In the rows, 128 means zero.
One hidden turn or mirror swaps the rows below in pairs. Which row is each named row swapped with?
k935: [126 117 131 153 112 129 124 131 136 119 181 128 123  77 129 126 148  73
 128 149 121 134 118 123 117 123 134 122 168]
k265: [124 140 125 119 108 139 141 118 137 143  99 130 130  81 144 130 103 120
 128 123 135 113 143 111  97 128 124 155  73]
k229: [131 107 136 151 107 113 109 139 142 150 104 114 163 167 126 129 156 157
 118 144 108 149 130 130 134 102 122 119 115]
k712: [129 158 132  87 166 135 102 152 136 144 110 123 111 119 136 131  90 128
 133 117 106 134 134 123 126 114 130 123 172]
k159: [139 134 126 160 127 133 144 113 106 128 113 120 128 148 123 135 115 153
 120 111 132 164 119 126 124 120 128 140 204]
k162: [125 137 139 122 124 131 137 117 128 130 162 129 136  86 136 143 106 111
 125  92 119 135 118  95 155 137 124 127  72]
k93: [120 114 133 157 159 139 176 111 107 140 136 115 141 124 130 136 111 180
 109 140 116 149 129 119 112 118 130 129  94]
k223: [133 173 122 105  95 143 148 160 152 133 135 126 120 114 158 141  66 147
 129 120 136 113 144 132 114 111 135 128 130]
k207: [153 134 108 151 139 131 149 106 134 131 150 155 137 140 134 128 103 108
 115 142 121 114 164  98 149  91 117 133 163]
k346: [141 135 121 150 117 142 139 149 152 113 127 118 142  72 130 135 160 167
 144 173 123 164 141 144 121 120 138 148 137]
k563: [134 169 129 104 130 135 143 156 107 125 146  97 135 130 147 104 106  95
 128 154 148 114 136 117 123 124 117 170 155]
k944: [150 132 116  96 116  89 101 116 142 115 163 115 166 126 122 143 153 104
 158 120 142 125 136 107 108 105 149 142 134]
k352: [144  95 142 131 147 137 140 125 122 125 153  99 129 112 131 122 136 170
  90 128 112 180 126 151 104 125 142 100 139]
k500: [145 153 135 115 120 148 141 138 146 107 160 120 135 163 146 165 129 113
 141  99 119 146 140 104 173 132 135 141 144]
k803: [125 129 133 118 122 162 160 119 149 119 127 120 125 140 146 125  94 128
 121 132 129 105 141 125 120 126 151 113  64]
k792: [135 112 142  75 128 114 138 100 161 150 119 118 107 167 146 116  95 124
 115 132 129 109 125 107 117 126 129 136 135]
k253: [115 137 153  94 139 124 126 132 125 130 117 115 111 100 107 142 155 168
 133 124 126 159 106 137 101 136 175 122 134]
k496: [132 130 117 128  98 101 102 124 153 150 144 126 184 160 131 102 133 130
 150 146 115 126 130 138 118 118  95 125 122]
k121: [124 110 133 141 103 168 101 120 122 117 163 132  93  83 143 125 105 106
 134 140 126 118 122 137 108 141 148 116 164]
k795: [123 138 137  81 138 121 141 122 149 139 131 127 130 118 156 127  91 189
 128 159 113 156 134 100 128 134 152 127 113]
k11: [130 115 128 180  91 124 152 110 149 116 165 127 130  95 148 131 120  93
 127 167 121 136 122 134 135 125 126 128 168]
k486: [145 128 114 141 114 114 116 143 112  88 179 113 117 126 148 129 103 108
 155 136 146  96 103 142 112 140 142 150 147]
k990: [127 133 119 107 110 113  86 117 151 110 155 153 143 137 124 164 133 106
 174 138  99 123 117 127 137 125 123 157 130]
k109: [141 141 120  92 124 106 153 141 139 123 164 142 131 114 114 152  84 148
 127 101 128 180 129 140 135 112 126 163 131]
k774: [124 102 132  82 133 136 121 121 119 121 104 119 146 126 122 126 103 194
 108 128 123 114 136 112 128 129 128 151 122]
k72: [143 105 130 124 127 128 101 138 116 109 110 122 130  45 145 126 125 117
 132 101 130 121 130 117 121 121 117 139 128]
k946: [123 105 125 139 141 130  84 106 116 146 184 116 126  98 152 125 134  85
 144 133 123 134 122 112 128 125 130 117 156]
k725: [127 145 128  79 117 124 119 128 111 142 151 126 139 185 128 136 131 103
 122 139 135  95 126 126 123 116 139 119 122]
k578: [142 158 150 121 146 109 154 126 166 143 125 115 126 138 115 107 177 138
 145 149 110 135 161 133 118 131 133 121 148]
k577: [115 102 136  78 107 139 140 134 146 117 140 126 132 127 128 126  77  87
 130 100 133 134 125 136 100 120 141 153 127]
k111: [118 125 132 177 145 123 110 106 111 123 143 118 123  71 153 128 138 153
 120 131 114 120 113  93 123 143 150 148 118]
k413: [ 96 124 141  96  73 146 114 144 137 114 152 133 107 124 159 144 108  95
 154 112 108 125 129 124 128 136 137 121 141]
k793: [130 149 108 156  97 111 138 115  97 109 135 112 115 114 140 141 134 125
 128 118 118 147 100 106  98  81 129 147 172]
k705: [102 156 142 138 128 139 133 112 156 142 118 142 135 143 142 111 115 139
 155 139 100 139 141 100 132  97  90 146 173]
k356: [135 150 128 117 116 160 135 111 137 115 155 104 107 113 134 118 108  80
 145 127 139 138 150  99 157 127 118 135 169]
k969: [169 135 120 157 136  98 160 147 134 118 143 107 144 137 142 113 134 143
 117 131 138 116 124 155 156 148 114 107 113]
k225: [160 128 130 153 142 110 122 108 135 115 183 118 136 136 129 130 130  74
 140 143 113 103 128 140 121 124 118 116 112]
k42: [131 132 134  95  74 126 100 147 144 124 160 125 119 117 102 133 111  77
 130 155 124 134 139 132 128 127 135 142 116]
k58: [117 133 128 153  95 124 170 132 113 136 152 127 114 102 160 138 105  85
 129 135 122 128 131 105 116 124 130 146  85]
k765: [117 110 136 140 112 157  99 124 121 103 152 126 119 149  96 145 143  81
 122 120 137 150 132 154 112 125 130 145 131]
k716: [136 128 135 140 129 165 130 126 113 102 153 115  94  99 136 114  93  87
 116 129 148 110 151 116 116 115 141 119 159]
k274: [133 121 132 115 121 143 111 163 128 137 183 121 133  96 132 126 144 198
 115 114 118 104 129 120 115 130 139 122 136]
k411: [122 120 130 113 114 139  97 162 115 152 126 128 120 138 145 136 107  91
 124 141 123 117 117 118 125 126 136 117  77]
k228: [127 131 136 148 126 155 133 119 148 120 115 129 138  92 160 115  83 130
 128 151 130 111 144 129 121 146 156  93 171]
k51: [121 146 135 125 153 149 128 127 129 133 183 121 125 159 127 138 123  74
 138 122 127 152 120 137  99 127 142 112 146]
k18: [112 128 142 105 124 133 108 104 185 114 175  91 137 120 116 102 131 151
 141 117 144 120 133 132 109 154 138 147 133]
k937: [126 132 129 120 110 118 108 121 111 134 161 129 127 140 108 138 110 155
 129 137 117  93 136 131 120 126 133  96 202]
k434: [130 135 134 153 121 104 129 112 140 136 147 144 134 169 125  99 110 129
 130 137 118 100 129 135  97  72 112 152 129]
k667: [132 136 112 170 147 149 136 117 107 135  98 119 119 116 111 140 138 135
 131 153 158 133 150 111 106 119 159 134 158]
k99: [126 124 144 125 118 101 121 126 180 123 119 123 129 131 110 115 132 174
 139 115  98 157 101 155  93 128 137 142 148]
k532: [126 121 133  71 104 126 126 125 119 163 132 129 161 100 136 129  96 168
 117 132 119 175 123 126 135 112 122 151 135]
k247: [121 145 140 147 160 139 174 130 120 138 109 116 118 118 119 113 116 149
  93 136 133 159 123 101 128 130 135 127 174]
k329: [128 132 135 104 116 124 111 127 122 119 127 129 103 110  96 141 120 181
 128 151 112 106 143 144 123 127 142 144  82]
k85: [131 124 127 119 109 113 126 150 135 127  96 119 136 138 119 132 142 191
 125  88 125 134 130 134 116 125 127 113 171]
k869: [133  94 135 159 132 129 134 116 142 107 106 132 135  97 164 137 100 130
 129 123 131 136 114 140 123 135 148 146  76]
k442: [131 111 127 156 134 114 145 147 120 126 196 130 120 110 121 131 152 181
 128 169 129 139 121 123 121 117 129 140 154]
k873: [114 111 115 126 105 146 133 107 109 101 127 109 106 114 143 186 121 138
 137 115 127 153 111 106 142 154 149 119 151]
k968: [135 125 129 140 170 140 135 105 112 152 117 124 115 123 121 130 116 163
 116 127 121 174 146 104 145 100 137 112 158]
k353: [119 127 121 123 117 113 130 146 146 153 101 104 156 140 108 126 128 184
 109 141 140 165 113 122 119 157 124 152 136]
k493: [155 139 134 182 124  91 156 125 152 145 118 118 149 128 122 102 143 155
 118 139 124 106 149 132 113 128 122 114 134]
k177: [135 151 131 147  72 110 121 129 162 107 138  78 156 111 158 139 147 155
 141 102 133 126 126 136 110 117 136 148 144]
k881: [128 109 132  65 111 122 144 124 145 134 163 127 146 150 148 131 126  92
 131 144 131 145 126 141 128 122 128 122 176]
k612: [140 139 128 140 128 112 137 104 166 153 162 131 162 133 108 107 140 166
 121 111 115 116 135 106 138 110  94 110 126]
k144: [142 131 144 134 158 142 155 138 120  96 160 110 117 136 126 139 115  99
 132 143 164 125 145 107 160 150 153 140 139]
k26: [140 158 128  88 115 135  80 103 170 138 128 109 135 121 108 125 148 110
 161 126 138 133 120 123 125 135 135 136 134]
k36: [140 116 127 152 112 112 122 121  99 134 158 121 111 106 174 121 110 104
 120 187 110 137 127 129 133 129 127 140 170]
k559: [125 134 123 152 132 124 127 140 117 151 148 119 140  63 119 122 132 187
 135 123 125 156 122 121 122 130 123 133 176]
k748: [127 154 131 168 143 130 163 129 105 135 113 109 106 103 106 120 104 141
 102 130 154 117 115 110 105 126 143 136 153]
k102: [122 107 120 127 112 130 136 142 135 124 161 130 165 164 164 135  90 110
 113 129 127 127 155 122 145 116 106 160 101]
k711: [123 132 125 194 136 119 139 125 129 124 142 125 134 112 148 133 133 164
 130 134 119 170 110 129 116 124 124 135 189]
k470: [124  99 150 127 108  88 113 118 144 143 132 145 148  99 116 169 138 141
 152 116 110 149 117 137 103 112 168 145 118]
k733: [120 109 132  90 124 118 170 154 102 148 157 121 135  83 160 136 137 100
 127 131 127 149 135 121 108 136 132 151 113]
k609: [122 113 108 112 109 105 130 115 139 128 145 122 176 170 145 156 121 120
 144 139 135 120 129 136 146 147 104 169 126]
k690: [ 96 143 132 154 101 149 170 138 111 129 182 121 128 129 124 129 135 130
 141 142 133 122 136 126 122 107 139 130  80]
k214: [129 107 130 116 108 120 124 127 130 129 124 130 147 122 143 164 157 176
 121 150 109 156 113 148 136 139 159 111  96]
k759: [120 107 139 133 142 141 117 144 122 139 132 136 119 147 127 117 103 168
  87 145 117 159 113 166 117 156 111 131 146]
k554: [148 132 124 157 109  74 132 132 131 131 158 125 171 147 139 134 145 146
 131 117 102 124 103 152 109 105 123 134 110]
k112: [130 135 127 106 111 138 121 134 113 125  99 117 126 110 126 128 101 138
 131 124 123 153 130 119 127 123 134 131  54]
k287: [136 143 129 161 138 114  93 145 150 116 131 123 118 124 112 130 145 178
 126 126 112 118 135 135 112 123 135 142  78]
k447: [128 120 127 156 116 147 168 127 132  93 129 121 128 142 124 134 102 195
 138 153 135 144 142 137 127 111 156 141 149]
k543: [101  94 128 112 109 144 100 120 147 120 138  94 150  95 152 143 156 132
 141 118 106 161 135 118 115  98 132 143 168]
k656: [147 153 139 145  95  83 129 106 160 146 119 131 166 129 145 113 130 132
 133 140  99 124 142 137 118 110  96 156 130]

k500 swaps with k274
k247 swaps with k935
k36 swaps with k667
k265 swaps with k656
k543 swaps with k712
k413 swaps with k85
k58 swaps with k493
k559 swaps with k356
k109 swaps with k18
k609 swaps with k329
k144 swaps with k442
k229 swaps with k411
k111 swaps with k207

One hidden turn or mirror swaps the rows below in pairs. Which row is each named row swapped with?
k677: [152 174  96 126 174 102 105 111 100 120 131  90 128 138 150 121 114  84
 106 105 150 123]
k992: [105 175 162 130 132 123 135 151 148  99 139 136 107 117 158 124 129 111
 164 129 139 134]
k450: [149 156 141 139 121  78 136 144 101 137 114 127  83 149 129 135 118 130
 138  68 143 152]
k771: [110 176 168 125 130 112 140 148 155 115 146 139  99 115 160 133 127 114
 154 122 135 144]
k427: [157 154 145 132 102 137 128 109 112 122 144 136  92 133 127 135 132  80
 140 112 164 150]
k435: [132 200 101 118 103  90 104 164 113 149 110  98  79 163 175 100 129 109
 108 144 129 131]
k335: [150 168 139 124  97 139 138 134 126 127 125 132  88 138 134 132 149  74
 112 115 153 165]
k534: [ 98 130 108 107 114 110  97 132 115 139 133 101 125 136 171 115 103 133
 116 144  82 134]
k441: [147 173 131 131 112 131 130 120 122 129 125 137 101 120 121 147 137  75
 136 107 173 151]
k374: [129 201  98 116 111  96 100 157 102 150 113 102  92 171 175 103 137 102
 103 146 120 138]
k865: [ 99 105 140 133 152 109  98 133 118 118 139 100 100 148 177 122 118 130
 156 126 147 140]
k796: [ 99 118 104 107 111 101  93 140 123 136 124 104 118 144 171 118 109 126
 115 142  81 133]
k691: [120 155  92 120 159  81 105 174 158 105 137 108 111 110 164 143 134 101
 120 143 170 154]
k122: [131 175 148 137 122  77 127 140 107 132 118 130  77 158 123 135 132 123
 139  74 138 145]
k27: [124 160 111 118 131  77 135 134 127 107 133 122  99  93 146 179  96  96
 117  98 120 150]
k46: [112 172 169 129 125 113 136 147 150  96 148 145 107 122 163 136 121 108
 149 123 146 133]
k930: [139 112 101 110 115 108 136 185  90 111 123  99 112 148 142 110 140  91
 159 121 131 139]
k440: [151 146 126 134 131  82  78 149 138 122 111 115  82 116 173 125 120 143
 129 169 126 113]
k457: [126 156 123  98 138  90 115 114 116 137 150 130 103  91 116 148 109 127
 140 111 107 122]
k757: [144 164 142 129 125  75 133 134 105 137 113 132  77 151 122 138 128 132
 130  79 131 149]
k69: [138 170 139 143 120  87 132 143  93 134 116 131  77 159 122 145 131 120
 126  75 137 147]
k704: [133 199 104 110 115  84 112 162 116 162 116  95  99 157 176  91 124 102
 103 148 126 138]
k322: [121 138  79 110 151  66 102 164 153 121 131 122 110 112 161 145 134 107
 123 144 160 147]
k520: [122 196  95 110 110  90 102 152 120 146 114  98  78 159 177  94 135 105
 101 151 121 140]
k306: [121 201  95 119 113  95 107 171 120 141 116 106  82 167 168  88 137  96
 104 146 131 135]
k517: [150 142 121 140 134  85  75 149 142 112 108 120  84 116 167 127 125 140
 134 166 125 107]
k481: [135 109  95 106 136 115 135 170  90 105 127  87 116 145 145 112 144  89
 140 118 116 153]
k947: [142 170  92 130 179  97 114 123 109 111 140  84 121 140 153 120 113  85
 113 102 160 110]
k587: [155 148 115 119 115 107  71 137  90 149 115 114  91 149 137  93 141  89
 126 168 129 132]
k334: [157 150 118 132 143  89  79 150 137 105 106 115  82 115 163 129 121 138
 137 170 127 102]
k713: [149 180  84 128 175 105 116 109 111 124 134 104 125 138 149 112 114 100
 114 105 168 112]
k827: [154 177 140 142 101 133 132 122 122 125 133 134  95 134 122 134 136  81
 122 108 170 151]
k599: [161 153 116 115 104 100  70 126  88 145 107 122  92 146 140  97 148  90
 127 163 132 136]
k987: [148 164  89 133 175 109 122 115 101 105 140  88 130 129 153 119 121  96
 101  99 151 130]
k289: [128 160 148 135 114  82 126 138 107 123 117 126  71 149 125 133 132 121
 133  63 142 147]
k999: [134 113  86 107 124 130 134 175  98 107 129 102 113 136 141 107 145  99
 155 119 114 143]
k860: [127 157  96 109  85 120 101 158 130 134 162  91 109 110 172 133 102 113
 129 142  95 119]
k238: [113 166 110 125 133  79 134 121 124 110 141 125  99  92 152 174  97  99
 115  96 131 152]
k428: [140 148 113 131 137  89  80 150 136 125  99 114  84 115 165 128 130 140
 139 173 120 112]
k625: [ 92 107 132 129 141 108 114 120 125 131 155 108 107 139 186 125 109 123
 152 119 158 132]
k959: [125 159 125  99 144  89 114 112 127 131 156 128  96  98 111 159 114 128
 138 106 113 128]
k437: [156 139 114 122  99 106  71 131  90 139 122 120 104 152 145 100 134  96
 128 174 133 129]
k601: [131 118  88 112 132 119 133 182  92 107 123  95 112 146 136 104 139 108
 156 116 124 147]
k401: [164 152 123 135 110  92  71 113  83 134 112 119  91 140 147  99 150  98
 108 152 127 144]
k665: [131 161 122 106 139  86 109 118 119 131 153 124  98  94 118 159 109 123
 143 100 105 126]
k60: [125 148  84 121 149  72 105 165 155 123 136 110 115 105 164 142 140 111
 113 142 171 153]
k745: [140 158  85 129 176 109 113 115  97 117 148  88 128 131 148 131 127  94
 110 104 157 108]
k367: [128 156 102 114  78 112  96 153 127 128 150  87 109 113 183 133 107 114
 134 141  98 123]
k672: [133 115  79 105 126 116 132 174  90 100 143  98 118 145 146 120 144  92
 153 123 124 142]
k242: [140 156 100 115  80 112 104 157 137 132 152  95 111 110 179 139  94 107
 135 140  98 119]
k269: [105 173 164 122 134 119 134 144 151 106 145 143  97 115 164 128 130 112
 155 131 137 136]
k588: [158 176 135 145 107 131 125 132 119 124 129 138  99 128 124 138 130  79
 128  97 176 155]
k171: [135 162 141 145 129  87 122 139 101 123 111 127  67 159 129 128 127 118
 141  69 143 143]
k195: [ 99 126 103  98 108 110 105 138 120 133 135 101 119 131 171 120 105 124
 117 143  84 129]
k410: [163 154 105 119 102 109  72 128 104 141 111 116 102 123 141 103 157  86
 117 167 138 129]
k908: [151 171  91 133 173  99 113 111 106 109 150  97 119 127 150 121 115  85
 107 105 155 105]
k727: [128 158 105 120 135  76 130 120 127 112 137 121 105  90 150 176  94 103
 119  98 118 145]
k147: [128 199 108 113  99  91 115 164 115 149 117  97  94 151 185 100 129 105
 103 141 118 139]
k706: [138 117  95 114 116 121 144 178  87 108 122  96 121 146 133 110 137 100
 143 125 123 155]
k64: [102 106 143 119 145 106 110 129 119 136 153 102 103 148 184 128 117 119
 158 122 155 143]

k437 swaps with k441
k410 swaps with k427
k69 swaps with k374
k401 swaps with k335
k757 swaps with k147
k704 swaps with k450
k60 swaps with k64
k517 swaps with k269

